In the rows, zero is written as 128.
Rotation paths and how fast each direction turns (degrees each step)
Each turn is a multiple of 5 degrees from 10 to 175, or 0.
Each row of a path follows its step; steps can be skipped.
path 1
step 0: [129 119 129 123 131 127 134 120 135 122 140 124 131 139 127 130 134 121
 118 130 128 119 121 119 126 129 137 129 127]
step 1: [126 124 127 128 131 134 122 124 124 123 123 128 130 133 125 128 130 135
 125 119 131 128 132 149 124 139 131 119 129]
step 2: [124 133 134 130 121 128 130 124 137 129 128 125 128 127 120 112 131 127
 127 126 123 127 118 131 125 118 126 127 112]
step 3: [128 122 129 137 130 117 129 120 141 121 122 134 123 132 136 133 133 126
 132 134 122 128 137 135 134 134 131 134 128]
step 4: [140 128 123 126 126 120 131 128 119 137 122 128 126 112 124 123 130 130
 131 135 133 128 128 133 120 134 123 122 120]
step 5: [127 120 136 135 122 122 132 130 120 124 133 130 120 131 127 134 123 119
 121 132 127 133 131 118 135 119 131 125 117]
step 6: [135 133 120 133 130 130 118 129 127 130 125 129 129 139 122 145 124 132
 132 131 131 132 130 127 116 138 124 131 125]
step 7: [126 137 127 127 128 134 126 133 117 125 133 133 133 128 118 118 136 112
 128 132 120 130 127 126 125 123 122 124 131]
step 8: [131 130 125 138 125 136 126 128 128 122 135 143 125 137 138 128 127 140
 133 131 130 129 129 131 133 119 131 136 132]
step 9: [133 135 120 117 130 124 131 122 127 134 130 124 133 129 120 119 133 136
 126 139 128 130 126 120 129 138 136 134 134]
step 10: [120 125 132 122 135 127 135 135 122 120 131 135 125 133 126 122 123 128
 121 131 137 115 135 134 138 127 129 121 128]
[127 128 129 128 132 130 129 128 124 124 130 130 130 121 128 127 128 127
 127 129 127 124 131 131 124 130 126 124 129]
120
[128 129 129 124 126 133 128 127 128 127 131 129 128 132 129 124 129 128
 124 128 131 128 129 129 124 128 130 133 133]
40
[131 125 125 131 131 133 132 127 127 126 122 127 129 130 129 129 126 129
 131 126 128 129 132 128 127 128 131 130 128]
145
[127 127 127 130 132 130 132 129 131 127 130 125 122 128 125 127 132 129
 126 130 129 130 129 126 128 125 124 125 129]
145
path 2
step 0: [125 131 128 120 125 137 131 116 135 126 123 129 127 123 124 126 130 128
 128 140 139 122 134 133 129 130 126 137 134]
step 1: [142 131 126 127 128 134 132 121 122 122 118 138 119 128 127 127 125 125
 122 124 132 124 130 132 126 118 126 126 125]
step 2: [125 137 130 123 127 128 119 124 123 120 127 124 120 119 121 126 126 138
 121 135 130 127 140 133 126 128 125 126 133]
step 3: [129 138 125 139 124 130 126 132 123 120 120 137 124 129 124 132 129 125
 125 125 120 125 133 138 138 126 122 132 122]
step 4: [119 128 133 137 122 131 127 131 132 118 125 122 122 128 125 133 123 137
 119 130 128 124 140 117 131 124 129 127 128]
step 5: [123 132 127 132 122 134 131 125 131 133 123 129 121 124 120 136 129 120
 133 123 133 127 133 126 142 129 122 140 128]
step 6: [138 123 129 130 124 130 131 126 120 127 127 124 121 131 123 133 115 131
 119 127 135 125 129 117 131 122 134 136 130]
step 7: [124 128 124 125 126 130 124 119 123 127 123 120 119 123 123 126 127 123
 127 128 132 130 132 137 130 137 132 143 137]
step 8: [133 126 124 134 128 124 130 130 118 120 118 131 123 138 132 125 115 125
 127 130 130 127 131 135 131 118 132 131 132]
step 9: [117 128 127 128 123 128 128 125 133 118 124 121 129 123 130 125 130 130
 123 142 135 122 136 136 129 124 129 132 137]
step 10: [131 129 126 132 121 132 136 125 130 125 114 141 121 133 127 131 129 123
 130 132 133 120 129 134 128 119 120 129 124]
[126 132 125 129 130 128 131 127 126 129 127 129 126 132 127 127 130 125
 131 128 132 126 126 131 131 134 125 128 124]
155
[131 130 127 129 127 127 128 130 125 130 132 126 134 126 126 131 128 128
 125 134 129 126 126 130 131 126 126 130 128]
115
[128 128 125 129 127 130 130 129 128 130 126 129 129 124 128 130 132 120
 126 124 124 130 127 132 128 125 128 129 128]
160
[125 130 129 127 126 126 125 128 127 129 128 131 127 127 126 132 129 131
 124 125 124 127 128 125 133 130 126 124 126]
40
[130 126 131 129 128 127 123 125 130 130 125 132 129 127 128 129 129 130
 134 126 127 128 126 132 130 128 125 133 129]
155
